Each path below is one point turned by a fixed rotation once a step. After each direction that follows a path, write how fast that rotation turns it, in deg/step (0 if it stays still).
Each turn is a multiple of 5 degrees from 10 to 175, or 0.
Each row of a path follows its step; steps can be skipped.
Path 1:
step 0: [ 0.09 -0.69 -0.79  1.67  0.30 -0.92  0.33  0.94  0.35  0.41 -2.12 -1.19
 -0.10 -0.62  1.52  1.15  0.42  1.26  0.05 -1.48  0.87 -0.30 -0.31 -0.63
  0.95  0.36 -0.11 -0.61 -0.20  1.16  1.38 -0.13  1.04  0.48  1.29 -0.78
  0.66 -0.15  1.39 -0.46 -2.24 -2.84  0.46 -1.27  0.33  0.71 -0.58  1.44
  2.38  0.70  1.75 -1.69 -0.67  1.05 -1.29  0.49 -0.15]
step 1: [-1.47 -1.24 -1.60  1.38  0.53 -1.26  2.53  0.59 -0.70  2.30 -0.63 -1.09
  0.33 -1.08  0.35  1.07 -1.51 -0.55  0.62 -0.40  1.49  2.09  0.48  0.76
  2.04 -1.34 -0.21 -0.26 -0.24  2.13  0.36 -0.04 -1.20  0.93  1.33 -0.03
 -0.53 -0.08 -1.18 -0.80  0.64 -1.00  1.40  0.20 -0.64 -0.06  0.31  0.25
  1.68  0.34  0.13 -0.46  0.91  1.23 -1.05 -0.64  0.38]
step 6: [-0.43  0.21  0.57 -2.55 -1.16 -0.33  0.68 -0.92  1.63 -0.32 -1.00  0.02
  2.03  0.80  0.48 -0.44  0.41 -0.57  1.17  0.44  0.23 -0.36 -0.16  0.85
 -1.33  0.63  3.16  0.06  0.30  1.22 -0.29 -0.50 -1.04 -0.92  1.53 -0.09
 -0.31  1.76 -0.39 -0.20 -0.29  0.09  0.27 -0.34 -0.34 -0.38 -0.64 -1.93
 -0.37  0.25 -1.32 -0.71 -0.70 -0.77 -1.98  0.26 -3.11]
step 10: [-0.52 -0.74  0.69 -0.62  0.77 -0.02  1.80 -0.68  0.72 -1.22 -1.72 -2.93
  1.11  0.13 -0.26 -1.08 -1.10  0.69 -0.47 -1.52  1.17 -0.32  0.18 -0.64
  0.08  1.13  0.92 -0.66  3.03  1.29 -0.24  0.49  0.14 -1.09  2.52 -1.09
  0.67 -0.86  0.18  0.82  0.36 -0.04  1.39 -2.04  0.53 -0.03 -1.15  0.48
  1.40 -0.15 -0.59 -0.70 -0.75 -0.14 -0.51 -0.45 -1.21]
step 13: [-0.66  0.77 -1.19 -0.37  0.61  0.44  1.60 -1.10  0.62  1.95 -1.47 -1.08
  0.09 -0.29  0.13  1.08 -1.87 -0.96 -0.28  0.42  1.23 -0.90 -0.09 -0.30
  2.04  1.23  0.47 -1.02 -0.11  1.01  1.52 -0.13 -0.81 -1.50  1.92 -0.67
 -2.66 -0.20  0.25  0.17  0.25 -1.49  1.03 -0.85 -0.23 -0.55  0.70 -0.05
  1.21 -0.47  0.52  1.23 -1.48 -0.94 -1.20  0.08  2.40]
step 19: [-2.29 -0.69  0.25  0.44 -1.10 -1.44  1.96  1.00 -0.49 -0.39  0.54 -1.80
 -0.16 -1.17  0.57  0.33  0.12 -0.22 -1.04 -0.72  0.91  2.46  0.37  0.86
 -0.72 -1.92  1.18  0.41  0.10  1.48 -0.28 -0.67  0.21  1.64  1.00 -0.68
 -0.17  2.12 -1.03 -0.36 -0.29 -1.14 -0.64  1.07  0.41 -1.47 -0.43 -0.51
  1.38  1.07 -0.55 -2.19  0.01 -0.76 -0.43  0.42 -1.72]
step 21: [ 0.07  0.50 -0.17 -0.39 -0.58  0.47  0.35  0.25  1.34  0.00 -1.51 -0.79
  0.85 -1.03  0.43  0.80 -0.34  0.55  0.04  0.17 -0.19 -0.49  0.47 -1.88
  1.67  0.94 -0.21  0.20  1.32  1.51 -0.39 -1.26  0.69 -0.30  0.41 -0.59
  1.02 -0.46  1.96 -2.54  0.98 -2.91 -0.74 -1.80 -0.49 -0.09  0.36 -0.39
  2.37  0.37  0.64 -0.16 -0.88 -0.07 -2.30  1.46 -1.56]
step 25: [ 0.62 -0.13  0.25  0.05 -2.23  1.31  0.24  0.80  0.49  0.67 -0.76 -0.61
  1.75  0.16  1.67  1.44  0.47 -0.45  0.87 -1.61 -0.22 -1.22  0.22 -1.58
  0.00  1.86  1.71  0.06  1.00 -0.30  0.47 -1.22  0.46 -1.87  0.04  0.63
 -1.25 -0.01 -0.95  1.08  0.00 -2.12  0.93 -0.85 -0.41 -1.08 -0.08 -0.34
  0.70 -1.38  1.70  1.02 -2.37 -1.59 -0.36  0.91  0.58]
step 26: [ 0.43  0.82 -1.82 -0.61 -0.49 -1.41  0.47  1.24  0.10  0.85  1.31  0.31
  1.83 -0.27 -0.77  1.14 -0.16  0.87  0.42 -1.22  1.50 -0.27 -0.10  0.32
  1.15  0.81  3.60 -1.14  0.43  1.10  0.96  0.14 -0.39 -0.31  0.11 -0.23
 -0.05 -0.10 -1.84  1.91 -1.51 -0.59  2.23  0.59 -0.15 -0.61 -0.07  0.29
  0.50 -0.82  0.01  1.05 -0.64  0.99  0.81  2.42  0.61]
Directions:
[-0.65  0.42 -0.23  0.04  0.14 -0.23 -0.02 -0.12 -0.11 -0.16  0.16  0.41
 -0.21  0.07  0.27 -0.20 -0.11  0.07 -0.21  0.33 -0.27 -0.07  0.02  0.60
  0.22 -0.17  0.33  0.20  0.02  0.20 -0.21  0.38  0.04  0.69  0.37  0.13
 -0.43  0.03 -0.14  0.39  0.25  0.43  0.01  0.02 -0.26  0.01  0.58  0.11
  0.28 -0.25 -0.26  0.01  0.24 -0.38 -0.38  0.28  0.30]
100
[ 0.19  0.00  0.00 -0.26  0.34 -0.45  0.36 -0.09 -0.27 -0.02  0.32 -0.15
  0.41  0.29  0.13 -0.07 -0.26 -0.44 -0.18  0.37 -0.05  0.54  0.04  0.18
  0.21 -0.13  0.09 -0.47 -0.28  0.09  0.41 -0.06 -0.04  0.10 -0.34 -0.16
 -0.40  0.09  0.32 -0.17  0.01  0.15  0.03  0.77  0.52 -0.16 -0.17 -0.44
  0.32  0.05  0.09  0.29  0.49 -0.10  0.45  0.03  0.00]
100
[ 0.56  0.29  0.17  0.22  0.07  0.03 -0.27 -0.09 -0.20 -0.07  0.07  0.51
  0.08 -0.28  0.51  0.39 -0.33  0.12 -0.12  0.18  0.05 -0.02  0.13  0.11
 -0.04  0.13 -0.48  0.02  0.14  0.20  0.70 -0.28  0.46 -0.11 -0.57  0.29
  0.28 -0.23  0.15  0.32 -0.20 -0.41 -0.10  0.06  0.17 -0.16  0.63  0.01
  0.18 -0.14  0.13  0.10 -0.36 -0.34 -0.48  0.12  0.10]
85
[ 0.24 -0.41  0.06 -0.12  0.40 -0.43  0.42 -0.31 -0.25 -0.03 -0.17  0.59
  0.31 -0.09 -0.15 -0.38 -0.14  0.00  0.34 -0.18  0.14 -0.37  0.05  0.13
 -0.22  0.12  0.32 -0.12  0.23  0.22  0.07  0.44  0.26 -0.21 -0.35  0.19
  0.37  0.03 -0.23  0.03 -0.42  0.69  0.05 -0.02  0.03  0.76 -0.12  0.28
  0.12 -0.42  0.10 -0.11  0.12  0.31 -0.13 -0.08 -0.19]
175
[-0.28  0.45 -0.29 -0.16 -0.04  0.15  0.54  0.55  0.20  0.08 -0.05  0.15
 -0.10 -0.40  0.22  0.22  0.15  0.21  0.26  0.31 -0.03  0.05  0.15 -0.71
  0.03  0.00 -0.05  0.08  0.19 -0.02  0.48  0.43  0.20 -0.25 -0.05  0.22
 -0.30  0.38  0.56  0.34  0.29  0.07  0.08 -0.11 -0.18  0.12  0.17 -0.09
  0.01 -0.24 -0.03  0.11  0.31  0.38  0.23 -0.81 -0.04]
35
[-0.17  0.00  0.62  0.03 -0.42 -0.14  0.07 -0.02 -0.24 -0.18  0.38  0.16
 -0.26 -0.31  0.44  0.14 -0.03  0.47 -0.20  0.02  0.71  0.00 -0.06 -0.09
  0.26 -0.29 -0.11  0.06 -0.42 -0.15  0.05  0.56 -0.02  0.45  0.27 -0.23
  0.02  0.07  0.06 -0.06 -0.78 -0.05 -0.01  0.30  0.13  0.03  0.09  0.09
 -0.35  0.02  0.29 -0.33 -0.14  0.50  0.42  0.19  0.08]
95
